One turning vector, and how many steps it has turned
The counts run from 0 to 88.
[  1   6  -3  -3  24 -33 -44  12 -20  -5  51  28  29  15   6   2  10   7
  18  -6  12 -54 -42 -17   0 -57 -13 -23  -3  43 -21 -48   8  30  12  21
  12]  63
[  1   4   3   2  29 -33 -43   7 -21  -2  49  28  35  13   8   3  13   9
  21  -7   6 -53 -37 -14  -4 -58  -5 -17   0  42 -20 -50  16  32  11  21
  17]  64
[  1  18   4  -5  25 -26 -55   8 -12  -4  42  25  45   8   1  -3  13  14
  12  -4   1 -58 -26  -1  -5 -53 -24  -3  13  40 -18 -54   8  27   7  37
  21]  19
[ -1   6   2  -2  27 -34 -41  11 -23  -2  54  31  34  15   5   2  10   7
  18  -4   9 -51 -41 -13  -9 -56  -8 -21   1  39 -18 -50  11  31  13  23
  15]  50
[  2  18  -2 -13  20 -30 -55  10 -12  -5  42  26  41  11   0  -3  12  15
   4  -2   7 -58 -30  -6   2 -51 -29  -7  13  42 -20 -50   2  27   6  35
  18]  20
[  3  13   6   1  28 -27 -48   6 -15  -1  45  25  46  10   2   0  13  13
  17  -6   0 -58 -27  -4 -10 -53 -14  -5  12  39 -18 -51  11  28   9  33
  19]  25
[  3   6   7   6  30 -27 -46   9 -18  -3  44  25  38  11   4   1  16  10
  23  -6   4 -55 -30 -11 -10 -59  -7  -9   2  42 -22 -54  18  28  11  24
  20]  65
[  8  13   0   1  26 -23 -55   9 -11  -7  33  23  36   8   4  -4  16  13
  20  -7   7 -62 -23 -17   0 -58 -17  -2   4  49 -24 -53  11  21   5  29
  23]  80
[ -6  11   1 -12  25 -37 -45   9 -19  -3  55  28  40  17   2   0   6  10
  10  -3   8 -50 -42  -5  -5 -51 -17 -24   4  35 -12 -48   6  36  15  26
  13]  9
[  0  11   9  -1  33 -28 -49   5 -19  -2  46  25  47  11   2   0  15  10
  17  -6  -2 -51 -27   1 -12 -52 -11  -9   9  35 -15 -51  15  32  12  34
  21]  11
[ -4  14  -5 -16  20 -33 -48  12 -16  -6  54  31  40  19   3  -3   9  11
   4  -5  10 -52 -42  -8   0 -49 -26 -22   5  39 -15 -46   2  32  10  30
  12]  8
[  0  19  -6 -16  19 -30 -52  11 -12  -5  49  28  38  13   1  -2   9  12
   4  -4   9 -56 -36  -9   4 -49 -31 -15   8  41 -18 -46  -1  29   8  32
  13]  14
[  6  15  -4  -7  21 -27 -53  13 -13  -8  42  27  35   7   3  -3  11  14
   8  -4  11 -59 -31 -16   4 -54 -27  -5  10  47 -27 -50   3  22   5  30
  17]  54
[ -5  14  -2 -16  20 -34 -47  11 -17  -5  55  31  37  17   3   0   5  12
   6  -3  10 -51 -40  -8   0 -50 -24 -22   3  37 -17 -47   4  34  13  29
  11]  15
[ -1   7   6   0  29 -34 -45   9 -21  -1  52  28  40  16   3   4  11   7
  21  -5   5 -51 -37  -7 -11 -54  -8 -20   5  36 -16 -52  13  33  12  25
  17]  37
[ -5  13  -1 -12  21 -36 -47  14 -20  -5  55  29  36  14   4   1   9   8
   8  -3  10 -51 -44  -9  -1 -51 -19 -24   5  37 -16 -48   4  34  11  27
  13]  22
[ -4   8   2  -8  26 -35 -44  11 -21  -2  54  28  41  18   5   4   7   7
  12  -4   7 -49 -41  -6  -6 -51 -12 -24   3  33 -13 -48  11  35  15  26
  14]  16
[ -1  16   5  -5  30 -26 -53   4 -12  -1  41  22  48  13   1  -3  12  14
  15  -7  -1 -54 -24   4  -9 -51 -20  -6  10  37 -16 -51  10  29  10  36
  23]  5
[  8  15  -1   0  24 -21 -57   9 -11  -3  35  24  34  11   3  -5  16  13
  18  -7   8 -60 -22 -19   1 -57 -21  -3   4  49 -27 -50  13  19   4  27
  24]  87
[  4  17  -2  -4  21 -28 -55  11 -13  -6  40  29  37   9   2  -3  11  15
   8  -4   9 -59 -31 -14   2 -55 -26  -3  10  46 -26 -52   5  24   5  31
  17]  47
[  1   8  -4  -6  20 -34 -44  12 -20  -5  53  32  31  14   2   1  10   9
  15  -3  13 -54 -42 -19   1 -55 -15 -25   1  43 -21 -49   6  29  13  22
  14]  56
[  7  12  -4  -9  17 -28 -55  12 -11  -6  41  30  29  10   2  -1  11  11
   9  -4  14 -57 -33 -20   6 -56 -26  -9   3  48 -26 -50   3  22   3  27
  17]  68
[ -5   9   4  -9  29 -33 -45   5 -20   0  56  28  43  18   2   1   9   9
  16  -7   2 -49 -37  -1 -11 -51 -13 -22   2  34 -11 -49  14  36  14  30
  16]  3
[  0   7  -3  -8  19 -35 -45  15 -19  -6  53  32  31  14   4   2  10   8
  11  -3  12 -52 -43 -19   3 -55 -17 -21   3  42 -20 -49   6  30  10  23
  12]  49
[  2   6   7   5  31 -31 -44   7 -20   1  48  26  39  12   3   4  13   8
  22  -7   3 -54 -34  -8 -10 -55  -6 -13   2  40 -20 -53  16  30  12  27
  20]  51
[ -1  19  -6 -15  19 -30 -55  10 -11  -6  46  27  41  13   1  -3  10  14
   1  -4   7 -55 -31  -8   3 -49 -32 -13  10  41 -19 -47  -1  28   7  32
  14]  7
[  9   8   3   5  32 -23 -54   5 -14  -3  37  21  34  13   5   0  19  12
  24  -9   5 -60 -22 -15  -6 -60 -12  -8   3  48 -24 -55  17  23   6  26
  24]  86
[  5   6   4   7  31 -27 -48   5 -18  -4  40  23  34  15   5   3  19   8
  27 -10   7 -55 -29 -15  -9 -60  -3 -14  -5  44 -20 -51  22  26   9  22
  20]  85
[ -2  11   8   0  31 -29 -50   6 -16   0  44  24  47  12   2  -2  16  11
  17  -7  -1 -55 -27   0 -12 -53 -15  -7  10  36 -16 -52  14  29  12  34
  20]  18
[ -3   9   6   0  30 -33 -45   7 -21   0  51  29  47  15   3   1  11   8
  19  -6   1 -52 -34   0 -12 -55  -9 -17   6  35 -15 -50  17  34  15  30
  17]  17
[  6   9   8   3  32 -25 -50   9 -16  -1  41  26  44   8   4   0  15  11
  21  -5   1 -58 -26  -9  -8 -58  -9  -4   8  43 -21 -55  14  28  10  31
  23]  52
[  7  12   0  -2  23 -23 -55   8 -12  -4  38  25  36   6   2  -2  15  13
  14  -6   7 -61 -27 -15   1 -58 -20   0   9  47 -26 -51   7  23   3  33
  19]  60
[ -3  14   6  -4  31 -31 -47   5 -18   0  47  24  50  15   1   0  13  12
  19  -6  -3 -51 -28   2 -13 -52 -12 -13   7  33 -12 -52  15  32  14  33
  19]  4
